Which row each row swaps with, under one turn or mirror
K120: [ -1  -4  -3 -14   9   6   0   0 -13  -9   2   2  17   2   3  -1   9   7
  -9 -20   9   8  -2   2   1]
K321: [ 20  -2  -3  -5  -1   7   9   4  -4  -2  -2 -14   5  -2  -2  -3   3   2
   1 -17  -2   8  -1  10 -17]
K894: [  5  -6  -2 -13   2   8  -4  -1  -6  -8  -4  -3   7   4  11  -6  -1  -9
  -5 -11  -2   7   2   5  11]
K974: [-4 -2 -5 -3  2  4  0  4 -6  4 -3 11 14 -3 -4 -2  3  7 -1 -7  6 16 -2 -5
 13]
K332: [  0  -6   0  -3   4  15   3   7  -3  -4  -1  -4  14  -5  -7  -2  10   4
   1  -3   4 -14  -4  17 -11]
K347: [  9 -10  -5  -8   0   5   0   1  -4 -13  -4 -11   8   0   7  -1   0  -8
   5   1  -5  12   1   8   4]
K935: [  5 -10  -1  -7   1   9   1   4   2  -5  -2  17   6  -9   7  -3   2  -2
   0 -17   5   6   1  -6  -4]
K904: [  3   0  -4  -1   4   9   4   9  -5  10   3  -7  19 -13  -9  -4   5   7
   8  -3   5   9  -2   1 -15]
K793: [-3 11  8 -7 -1  6  5  1 -3  2 -2  6 13 -5  7  5 -5 -1  5 -8 16  9 -2  9
 -1]
K107: [  1   0  -5   1   1  16  -5   5  -5   2   0  -2  23  -7  -3  -3  -5   4
   6  -8   8 -12  -2  16   3]
K55: [ -8   0  -2 -13   1   5  10   6  -1  -6  -4 -12   8  -7   0  -6  -2  13
   2 -21   3  -2   0  13  -3]
K961: [ 16  -8  -1 -10  -1  -4  -7   9 -13   3  -5   5  14  -4  -2  -8  14   5
   3 -13   4   4   6   5   4]
K723: [  3   2  -2   0  -1   8  11   4  -4   5  -2 -16  10  -5   1  -2   6  15
   3  -4   3 -10  -2   0  -5]
K515: [ 10  -1   1  -9   5   4  -2  18  -1  -4 -10  -9   1  -9 -14  -1   1  -1
   5  -9  -1   4  -1  17  -3]
K576: [ 10   0   5  -3   5   2 -10  13  -7   1  11  -3  14   7  -2   6   2   0
  -2 -10   3  -3   4   7  -6]
K994: [  9 -12  11  -8   9   2   5   8  -4  -7  -7   0   9   3  -9  -3  -1  -2
  -1  -8  -3   1   1  18  -7]
K669: [  3   7 -10  -4  -3   3   6  -2   0  -6  -3  -1   3  -7  -9  -1  13   5
   6 -19   9   5 -10  12   1]
K328: [  0   7  -4   2   3   5   0  -2  -1   0  -3  -1  12 -12  -5  -4  16  -3
   2 -23  12   1  -7   3   4]
K911: [  6  -3  -2  -6  -5   7  -9   0  -7 -12 -10  12  13  -1   5  -7  -2  -2
  -2 -18   4  -4  -1   2   1]
K560: [11 -1  0 -3 -2  6  7 -1  3 -2  9 -2  1  4  0 -1 -4  3 -7 -9  1 -7  2 -3
 -3]
K231: [ -6  -4  -2   1   0  14  -6  16  -7  -9  -8 -11   7  -9  -5   4  13   3
   8  -9   6  10  -2   2  -5]
K140: [  9   7  -3 -10   1   8  -6   3   5  11  -3  -5   6  -2  -5  -4   8   9
   7 -13   7   0  -3  15 -10]
K413: [ -3  -6   1  -3   2   4   8   4  -5   5  -1   1   3  -5  -4  -4   2   0
   3 -17   3  -6  -1  12 -21]
K607: [  3 -10  -7   3   3  13   0  14   0   1  -1   1  12 -17  -7  -1  -1   5
   8   1   6  -2  -2   7 -13]
K853: [  3   1   7   1  -2   5   5   7   6   6  -1  -8  11  -5  -3  -1  -2   3
   4   2  -7  10   7   5 -14]
K679: [  3  -6 -15  -7   1   9  -4  -2  -2  -3  -9   7  12   1  -3  -5  -1  14
   8 -10   4   0 -11   7  -8]
K32: [  3   2  -3  -2   0   4  -5   5  -8  -9  -4 -16  18  -6  -1  -2  -5  10
   4  -9   2   3   0  14 -18]
K38: [ 16  -6  -1   2   3   1  -8   5  -6  -6  -3  -8  10  -3 -13  -5   7 -12
   0  -9  -3   2   1   3 -12]
K362: [ -3  -4 -11   2  -7   0  13   0  -7  -4  -3  11   9 -12   2  -6   2  -1
   8  -8   4   7  -3   4   6]
K358: [  0  -3  -1  -3   0   2  14   6  -5  -2   1 -15  25  -2 -12  -4   7  -3
   1  -3   3  11  -1   3  -6]
K210: [ 10 -13  -2  -6  -2   9   5   3  -7 -11  -2  -1  13  -2  -6  -2   0   3
   3   6  -2  17  -1  13   1]
K789: [11 -9  4 -3 -3  9  0  1  4  0 -9 -7  6 -5 -3 -7 -8 -7  6 -5 -9 -7  3  5
 -2]
K86: [  5   1  -6  -8   9   0   2  13 -16   0  -9  -2  13  -8  -6  -1   7   4
   3 -19  18   6  -8   2   4]
K683: [  3  -3  -3  -7   1   5  -5   3   8  -8  -6  -4  20  -7  -2  -4   7  14
   7 -21  -1   5  -3  10   9]
K500: [ 18  -2   0  -9   3  -7   2   7 -12  -1  -2  -1  19  -3 -10  -4   2 -12
   1 -10   4   1   1   6 -10]
K704: [ 5 -6 -5 -6  3  9  3  4 -7  0 -6 -5 30 -7 -6 -6  4  6  2 -7  5 17 -2 -6
  7]
K296: [  4  -9  -7 -12   3   2  -1  11 -19  -3   3  -4  14   5  -3  -6 -11   2
  -6 -13   2  -1   3   6  -2]
K384: [  1   7   7   2  -4   8   1   6  -2  -1   2 -10   3   3   0   6   3   5
   3  -6   6  11   3  -3 -13]
K192: [  7   2   4 -12   3   3   5  11 -11  -4   2   7  14  -8   6  -3   9   5
  -1  -5   0  -8   6   3 -12]
K767: [ -1  -1 -17   6  -4   3  -2   6 -10  -7  -7  -4  13 -10  -6  -5   4  -7
   7 -11  11  11  -7   9   7]
K465: [ 6 -6  9 -9  6  7 -6 10 -6 -2 -8 -2  6  3  6  0 -3 -4  0  4  5 15 -1  3
 -1]
K439: [  3  10  -5   1   0   8   2   3  -7  -2  -3   7  11  -8  -2  -4  -6   6
  -1 -19   9   1  -3  19   9]
K376: [-5  6 -4 -5  7  8  3  1 -5  3  3 -8 14 -5 10  6  1 -7  6 -4 14  1 -4 10
  7]
K415: [ 4 -5 -4 -5  0  9  8  3 -2  2 -3 -3 25 -5 -7 -2  5  2  1 12  3  8  0 10
  3]
K845: [  4 -10  -1  -1  -3   0   4   6  -6  -6  -3 -11   8  -6   5  -3  11  14
   5 -10   6  -6   0   1  11]
K58: [ 13   1  -3 -13   6  10  -6   4   2   5  -2 -12  12   4   0  -4  -8  -1
  -2  -8   6  -6  -3  -2  -2]
K737: [ 10  -5  -3  -2   0   5   7   2  -9  10   2   6  11  -3   2  -1   2  -3
   1 -28   8   5  -2  12   7]
K273: [ -7  -2  -2   0   3   8   0   7  -6   3  -3 -17  13  -6   4  -1   1  -1
   7   0   7  -4  -2  19   2]
K139: [  4  -4 -14 -11   3   6  -2   8 -13  -5  -7   9  10 -15  -9 -13  -1   2
  -2 -16   1   2  -1   5   1]
K533: [  1  -9  -6  -6   1   8  -5   8  -2  -5  -1   8   8 -10   5  -5  17  11
   0  -2  -2   7   0  11   2]
K127: [  5   1  -3  -2   0   6  -9   4 -11   1  -3   3  22  -4   7  -3  -3   9
   2 -16   5  15  -1  -8  -4]
K92: [  2  -5 -11  -4   2   7   9   2  -6   7  -2  -8  17 -15   2  -8   5   2
   4  -4   9  11  -6  -6   7]
K156: [ -2  -4   4  -6   8  13   2   9  -3  -3   3 -10  12  -5  -3   2  13  14
   2  -4  -1  11  -2   2 -14]
K463: [  5  -1   0  -5   0   2   2   5  -2   1  -1 -11  -5  -2   3  -2  -1  -4
   2  -1   4  11   0  -9 -11]
K792: [  4 -11  10 -11   1   9  -5   4  -1 -16  -5   4   4   3   2  -2   5   0
  -1 -13  -2  -3   5   6   2]
K658: [-1  7  4 -3 -9  1 -1 -2  1 -3 -7  6  5  4  7  3 -1  0  1 -3  8 12  3  0
  0]
K159: [  2   1  -2 -11   5   6   8   7   1  -1  -1   2   6  -3  -7  -2  -5 -13
   2   5   0   2  -3   5 -14]
K67: [ -2  11  -6  -3  -7   0   2   3  -5  -9  -2  -4   8   3  -4  -2  -1  -2
  -2 -15   8  16  -2  -7   0]
K181: [  4   3   0  -4   1  10  21   4  -4   2  -3  -9   9  -6  -1  -3   3   1
   1 -15   3   5  -1  16 -15]
K527: [  5   0   4  -8   4   6   9   5   2  -3   1  -7   8  -2   0  -2   8 -20
  -2 -12   2   8   1   7 -11]
K252: [  1  -7  -3  -4   5  -2   3   7   0  -4 -11  -4  18 -11  -9  -6  -4   9
   5  -3   9  -8  -5  -1   9]
K193: [  0   2  -5   6   4  -1   6   5  -7  -2  -4   1   5  -2   3  -2   5  -7
   5 -13  13  -8   2   0  11]
K438: [  3   6  -2   1  -4   4   1   7  -1 -13   3  -9   2   6  -8   6  -5  -4
   2 -14   2  -5  -2   2  -1]
K130: [ -1   0  -5   5  -1  14   2   5  -7  -1  -1 -16   7  -8  -4  -3   0  12
   4  -4   7  12  -4  10  11]
K112: [ 10  -4  -4 -12   3   3  -2   4  -8  -3 -12  -3  10   5   0  -6  -3   5
  -3  -9   2  -1  -4 -15   4]
K524: [  3  -6  -3  -5   3   3  12   4  -2  -8  -3  -7  28  -4  -9  -3   1  -5
   4 -16   2  -5  -4   2   9]
K195: [  8  -4  -3  -4  -1  19  -2   3  -7   4   0  -3  23  -2   5  -2   3 -10
   0 -19   2  11   2  -3  -7]
K233: [  3  -1   0  -6   3   5 -12   5   1  10  -3   7  17  -3   9  -3  -3  -2
   4  -5   5   1  -1   8 -14]
K947: [  5  -2  -2  -8  -1   2  -1   4  -5  -3  -3   6   4  -4  -1  -5   6   5
   3 -17   2  20   0 -12  -6]
K350: [  7  -5  14 -11   6   5   2   4  -7   4  -4  -8  12   3   5  -4  -6  -8
  -4 -11   4  11   4  -3   0]
K394: [  5  -2 -10  -8   4   1   2  12 -19  -8 -13   4   9  -1  -7  -5  -4  -2
  -1 -13   9  13  -4   3   2]
K203: [ 12  -4  -9  -3   7  10   6   2   7  -5  -7 -12   7  -2  -7  -9  -1 -10
   4  -3  -4  -4   1   7  -1]
K990: [  3   0  -1   2  -1  16   7   1  -2   5  -1  -5  15 -10  11  -3   3   9
   4  -2   6  13  -3  13   7]
K834: [-4 -2 -2 -1  2 11  2  4 -7  4 -1  4  4 -7 -3  0  5  0  2 -9  9 -9 -3  2
 17]

Swapped with K210: K793
Swapped with K192: K679
Swapped with K159: K362
Swapped with K120: K32
Swapped with K894: K273
Swapped with K524: K438
Swapped with K607: K935
Swapped with K994: K439
Swapped with K112: K723

Which row each row swaps with, under one turn or mirror
K730: [ -8   1   3   1   5  -1   7   6   8   9 -16 -12   3   9   9   6  -4   0]
K285: [ -2 -10   0   8  -5   3  -1  14  -3  -2   6  -3  -7   7  15  -9  -4  -1]
K499: [ -9   2   4   3   7   0   8   6   7   9 -17 -14   2   8  10   3  -2   0]
K145: [ -1   0   3   6 -10   7  -1  14  11   5   7  -6   5   6  11   8  -3   3]
K286: [ -4 -10  14   5   0   5  -3  13   1   9  11   0   8   3  -3  -4   3   1]
K108: [-3 -9 12  2  1  5 -5 15  1  7 11  1  7  4 -4 -2  4  1]
K501: [-3 -2  4  1  4 -2 -6  7 -8  4 16 -6 -5  4 -1  3  1 10]
K370: [ -8   4   2   1   7  -2   6   7   9   5 -15 -16   2  10  10   0  -3  -1]
K295: [ -3  -1   0   6  -6   1  -6  -9  -8   4  -4 -16  -4   2   4  -8  -4   7]
K841: [  8  -5   7  -1  -2  10  -7   3  -1  12   3 -12  -6   9  14   4   1   6]
K197: [ -6  -7   5  -1  -6   5  -9   1  11   1   6 -14  -4  -3  -2  -3  -7   2]
K804: [  1   1   3   6 -11   7  -3  14   9   1   6  -5   7   7  10   7  -1   0]
K314: [ -6  -6  -1  13 -10  -1   5   5   1   2  -3   6   7   4   2  -7  -2  -2]
K172: [-4 -3  7  1  3 -4 -7  5 -9  5 15 -7 -8  4 -1  3  0 10]
K458: [-4  0  5 -1 10 -9 -6  7 -7 -2 -7  0  1 -7  4 -1 10 -6]
K663: [-5  2  8 -2  9 -7 -6  5 -7  1 -6  1  1 -6  2 -4 13 -6]
K746: [  0   1   2   6 -10   7  -4  14   9   5   7  -6   5   6  11   8  -2   3]
K104: [ -2   0   0   5  -6  -1  -8 -11  -6   5  -3 -15  -3   1   4  -7  -2   8]
K121: [-2 -1  5  2  4 -2 -8  8 -8  3 15 -5 -4  6 -2 -1 -1 11]
K11: [ -4  -1   0   5  -7  -1  -6  -9  -5   3  -3 -16  -4   1   5  -8  -5   7]
K43: [-4 -9 14  2  1  6 -4 14  0  7 10 -1 10  5 -4  0  4  1]
K749: [  0  -9   2   4 -17   2   0  12   6  10  -2   2  -2   3  12  -5   3   1]
K708: [ -6  -9   5   0  -5   5  -8   1   9   2   7 -14  -3  -4  -5  -3  -7   4]
K402: [ -6  -6   0  12 -12   2   5   4   0   2  -5   5   5   2   0  -8  -2  -2]
K556: [-1 -2  5  0  4 -2 -7  6 -9  3 16 -5 -6  3  0  2  1 11]
K627: [ -1  -1   2   5 -13   7  -1  11   9   6   8  -6   4   4  11   9  -2   2]
K583: [-5  0  4 -2 10 -4 -5  4 -7  0 -9  1  1 -7  2 -3 12 -4]
K750: [ -4   3   3   1   4   0   8   4   6   8 -17 -12   2  12   9   4  -5  -1]
K796: [-5 -1  4 -1 10 -9 -2  3 -7  1 -9  0  2 -9  4 -3  9 -6]
K59: [-5  0  3 -4 10 -7 -6  5 -9  0 -7 -1  2 -7  4 -3 12 -5]
K752: [ -6   3   5   1   6  -3   8   5   9   7 -16 -12   3   9   8   6  -3  -2]
K216: [ -6   2   3   2   5  -1  11   6  10   5 -14 -12   3   8  10   5  -3  -2]
K339: [-5  2  6 -2 10 -9 -5  4 -8  0 -7 -1  1 -6  4 -2 11 -5]
K94: [ -3 -11   4   6 -12  -1   0  15   0   7   3   3  -3   6  13  -9   1   0]
K860: [ -7   1   7  -2   7  -7  -5   3 -10   1  -6   0   2  -8   1  -3  11  -6]
K677: [ -7   3   5   2   3  -2   9   4   8   7 -16 -10   2   9  10   6  -5  -1]
K312: [ -6   3   3   2   7  -3   5   4   7   8 -19 -13   2   6   9   2  -5   0]
K243: [ -5   3   6   1   5  -1   8   5   8   9 -15 -13   1  11   9   4  -1  -1]
K869: [  1  -7   6  -5  -5   3  -6  -1   5   6   5 -17  -1   2  -4  -9  -1  10]
K30: [  5  -6   8  -1  -2   9  -8   6  -3  12   3 -11  -5  11  15   7   1   5]
K763: [ -2 -10   1   6  -3   0  -1  12  -4  -3   7  -2  -9   7  13 -10  -5  -1]
K474: [-6  2  6 -2 11 -8 -9  4 -7  0 -7  0 -1 -7  2 -3  9 -3]
K877: [ -6   2   4   2   7  -4   8   6   9   6 -15 -15   2   8   8   6  -4  -1]
K543: [  0  -6   6  -2  -2  -1  -4   3  -2   7   5 -15  -2   3  -3 -14   2  13]
K414: [ -6  -6   0  12 -11   0   4   5   1   0  -3   6   4   2   1  -9  -3  -2]
K330: [-5  3  7 -2  9 -7 -5  2 -9 -2 -6 -1  2 -7  3 -3 10 -4]
K101: [  5  -5   7  -2  -2   8  -7   6  -1  12   4 -14  -5  10  15   6   0   6]
K636: [-7 -1  3 -3  9 -8 -4  4 -4  0 -6  2 -3 -8  2 -1 11 -7]

Swapped with K370: K636
Swapped with K763: K197
Swapped with K101: K108
Swapped with K796: K312
Swapped with K708: K285
Swapped with K804: K172

